[[130 129 128 128 108 122 122 130 110 123 112 114 126 123 125]
 [129 129 128 128 105 124 124 129 112 125 107 108 127 125 126]
 [129 129 129 128 103 123 123 129 112 125 102 104 126 125 126]
 [128 127 128 128 110 129 129 128 106 128  99 110 128 129 128]
 [128 129 128 128 114 124 124 129 144 127 153 111 127 125 127]]	129

[[132 138 105 125 147 152 122 105 147 123 116 109 150 149 132 107]
 [120 150 130 124 125 104 116 137 147 146 117 151 150 131 145 120]
 [105 111 150 127 141 149 108 132 108 136 105 127 104 132 123 117]
 [134 104 115 151 114 149 149 119 124 126 121 126 105 110 137 107]
 [137 122 117 129 120 151 107 146 129 129 106 143 139 130 136 149]
 [114 122 135 123 129 126 146 139 148 105 104 114 133 107 115 133]
 [138 134 112 145 131 107 129 126 132 121 144 127 118 110 122 138]
 [115 146 119 131 112 105 122 141 131 139 146 114 104 121 108 143]
 [107 111 141 146 105 115 144 139 152 124 145 126 124 106 148 148]
 [137 106 141 138 139 106 132 147 105 126 117 116 117 147 152 126]
 [152 152 121 134 115 111 149 115 138 108 147 143 152 149 110 114]]	107

[[125 123 124 124 123 129 125 125 123 127 129]
 [128 128 124 124 136 129 127 128 124 128 128]
 [130 132 131 132 137 125 131 131 131 129 126]
 [129 130 137 136 123 126 129 130 135 128 127]
 [131 132 135 135 124 126 131 132 134 129 125]
 [132 134 133 135 122 127 130 133 135 129 127]
 [120 114 107 107 155 134 118 118 107 126 133]
 [134 138 137 138 136 126 133 135 139 129 124]
 [127 126 123 123 146 128 126 126 124 128 128]
 [132 134 134 134 111 128 130 133 135 129 126]]	134

[[128 127 126 135 122 129]
 [128 126 126 135 122 128]
 [129 127 126 134 123 129]
 [124 130 132 110 141 125]
 [121 120 119 151 107 127]]	129

[[132 121 121 122 125 127 124 123 124]
 [131 118 128 116 118 119 125 134 135]
 [131 113 133 108 112 112 125 144 145]
 [122 147 127 152 147 145 132 117 114]
 [132 128 110 135 136 140 123 104 106]]	131

[[130 122 128 126 129 129 112 128 126 129 127 128 128 127]
 [132 115 128 129 130 131 111 128 126 131 129 129 128 128]
 [128 122 126 125 127 127 115 129 126 127 125 128 129 125]
 [126 122 126 123 127 126 114 128 126 126 124 127 129 122]
 [127 147 133 136 135 134 143 127 135 130 141 128 126 145]
 [126 114 123 119 122 122 103 129 122 124 117 128 131 114]
 [127 128 127 129 129 129 122 129 130 127 129 128 129 128]]	127
---
array([[128, 129, 128, 128, 128, 126, 127],
       [146, 120, 143, 112, 136, 151, 129],
       [128, 128, 129, 128, 128, 128, 127]]) | 127

array([[143,  99, 152, 154],
       [119, 136, 125, 125],
       [110, 158, 105, 103]]) | 154

array([[118, 123, 146, 117, 133],
       [145, 151, 138, 122, 137],
       [113, 110, 119, 113, 121]]) | 133

array([[117, 125, 133, 123, 126, 127, 124],
       [132, 119, 129, 131, 134, 156, 134],
       [134, 119, 126, 131, 134, 153, 134]]) | 124

array([[110, 117, 117, 117, 111, 120],
       [122, 143, 143, 146, 137, 123],
       [139, 150, 149, 150, 153, 147]]) | 120

array([[121, 143, 148, 104, 105, 149],
       [118, 139, 147, 146, 107, 104],
       [130, 143, 143, 146, 109, 107]]) | 149
---
Input:
[[128 127 129 128 130 133]
 [135 128 132 137 130 146]
 [105 121 131 127 145 146]]
Output: 121

Input:
[[141 125 140 127 127 127]
 [131 135 128 118 117 117]
 [153 125 148 112 112 111]]
Output: 125

Input:
[[129 127 123 114 147 124]
 [125 140 134 128 128 121]
 [131 120 133 126 127 151]]
Output: 120

Input:
[[117 118 125 128 131 123]
 [133 141 134 132 129 128]
 [106 107 122 127 134 118]]
Output: 107

Input:
[[150 158 152 125 127 114]
 [127 122 148 150 128 112]
 [122 139 117 105 119 136]]
Output: 139

Input:
[[121 133 125 123 125 136]
 [128 152 125 124 128 149]
 [128 114 134 141 119 128]]
Output: 114

Input:
[[145 142 136 137 143 126]
 [131 127 121 135 143 127]
 [120 118 101 146 140 128]]
Output: 118
---
((120, 128, 127, 125, 127, 128), (150, 128, 131, 135, 123, 129), (111, 128, 125, 121, 125, 126)) --> 127
((120, 131, 114, 130, 123, 126), (109, 135, 101, 125, 120, 130), (121, 130, 120, 125, 126, 130)) --> 114
((136, 123, 135, 125, 154, 154), (130, 143, 127, 120, 130, 130), (119, 132, 122, 113, 109, 108)) --> 135
((129, 144, 110, 129), (129, 145, 111, 129), (124, 152, 148, 126)) --> 110
((131, 126, 123, 125, 137, 124, 143), (116, 135, 138, 135, 124, 138, 126), (134, 123, 119, 122, 144, 119, 157)) --> 123
((148, 135, 133, 109, 109, 121), (130, 106, 149, 137, 124, 129), (140, 144, 131, 117, 127, 131)) --> 133
((106, 138, 115, 119, 130, 141), (127, 137, 108, 122, 147, 118), (153, 124, 132, 129, 143, 117)) --> 115
---
[[131 125 141 148 141]
 [104 106 154 157 115]
 [130 140 120 112 124]] value 115

[[122 131 156 132]
 [125 125 137 136]
 [128 125 139 129]] value 136

[[113 135 123 102 131]
 [101 127 150 122 115]
 [134 138 127 131 137]] value 115

[[132 131 134 138 136]
 [134 151 140 131 132]
 [134 134 145 138 135]] value 132

[[112 125 119 120 112 113]
 [152 127 134 123 116 150]
 [141 127 127 129 131 127]] value 150

[[130 135 129 133 107 124]
 [130 135 129 132 106 124]
 [129 135 129 133 103 123]] value 124
---
[[136 125 120 144 105 135]
 [122 125 143 129 141 128]
 [145 127 128 139 125 131]
 [138 129 124 124 118 140]
 [120 117 115 133 138 140]
 [134 135 149 127 118 111]
 [122 114 131 125 154 133]
 [127 143 122 124 124 136]
 [120 124 147 131 105 121]
 [117 121 117 133 123 135]
 [123 131 134 129 115 126]
 [134 150 113 109 118 122]] --> 126

[[142 125 118 121 124 130 134 147]
 [149 143 117 127  98 141 148 141]
 [114 106 139 126 155 125 108 132]
 [110 125 132 129 130 129 123 119]
 [109 110 135 123 149 124 113 127]] --> 119

[[126 131 116 133 135 128 140 124 128 128]
 [131 124 138 126 123 133 113 120 124 132]
 [129 127 132 128 125 130 124 126 126 130]
 [133 123 151 121 109 130 111 141 129 125]
 [126 131 118 131 136 130 135 120 126 131]] --> 125

[[119 122 114 134 116 116 117 129]
 [138 126 124 107 119 119 128 134]
 [123 125 119 142 135 130 132 124]
 [129 142 138 120 131 135 123 131]
 [125 130 135 144 126 123 119 118]
 [135 151 120 110 127 134 131 134]
 [121 125 130 135 117 118 127 117]] --> 134

[[142 150 147 154 130 151 115 143]
 [136 116 122 116 156 135 126 104]
 [127 152 118 118 120 128 121 131]
 [125 101 149 111 118 152 109 124]
 [140 152 105 155 134 120 136 146]
 [126 144 139 122 103 140 129 124]] --> 146

[[133 128 128 131 123 126 132 131 129 110 110 135 102 131]
 [130 129 120 134 122 122 125 127 133 120 120 133 156 130]
 [126 122 134 129 137 132 126 127 127 135 130 119 112 125]
 [125 118 139 123 146 135 127 131 115 117 110 116 126 126]
 [138 130 127 132 123 128 125 129 133 136 136 138 145 125]
 [130 133 126 128 123 128 130 128 129 117 123 134 152 128]
 [131 133 122 130 125 129 124 126 143 140 143 140 140 126]
 [125 133 124 128 135 130 133 127 112 137 134 124 148 129]
 [123 129 125 130 126 126 131 127 135 114 113 127 115 132]] --> 129

[[115 131 114 129 129 122 106 116 119 134 117 116]
 [121 132 129 119 112 144 144 105 141 130 119 134]
 [136 122 133 126 130 106 144 102 100 124 137 130]
 [125 132 129 126 124 106 119 135 118 135 125 128]
 [125 124 135 119 112 144 140 121 137 129 131 139]
 [130 140 130 133 130 142 129 114 139 131 117 132]] --> 139
---
[[121 124 115 134 132 111 112]
 [155 135 127 114 142 120 139]
 [155 134 127 114 142 120 139]] Answer: 155

[[145 122 106 129 142 100]
 [131 147 127 122 111 131]
 [132 123 147 144 132 115]] Answer: 132

[[113 144 114 149 125 139 139]
 [107 126 118 107 107 113 126]
 [118 141 130 116 127 105 140]] Answer: 118

[[128 124 128 128 126]
 [126 155 132 132 143]
 [125 116 129 129 126]] Answer: 125

[[125 131 124 120]
 [131 125 131 135]
 [118 138 116 104]] Answer: 118

[[128 111 143 115 150]
 [126 139 147 124 124]
 [132 136 128 150 126]] Answer: 132

[[126 116 132 140 124]
 [129 133 136 117 129]
 [117 125 117 157 124]] Answer: 117

[[156 135 137 124 127 125]
 [115 129 121 127 135 110]
 [122 109 137 119 126 136]] Answer: 122

[[141 149 141 140 122 110  99]
 [134 126 131 130 144 108 123]
 [146 132 129 142 140 111 105]] Answer: 146

[[128 128 128 128 128]
 [117 121 115 139 113]
 [107  98 154 103 133]] Answer: 107
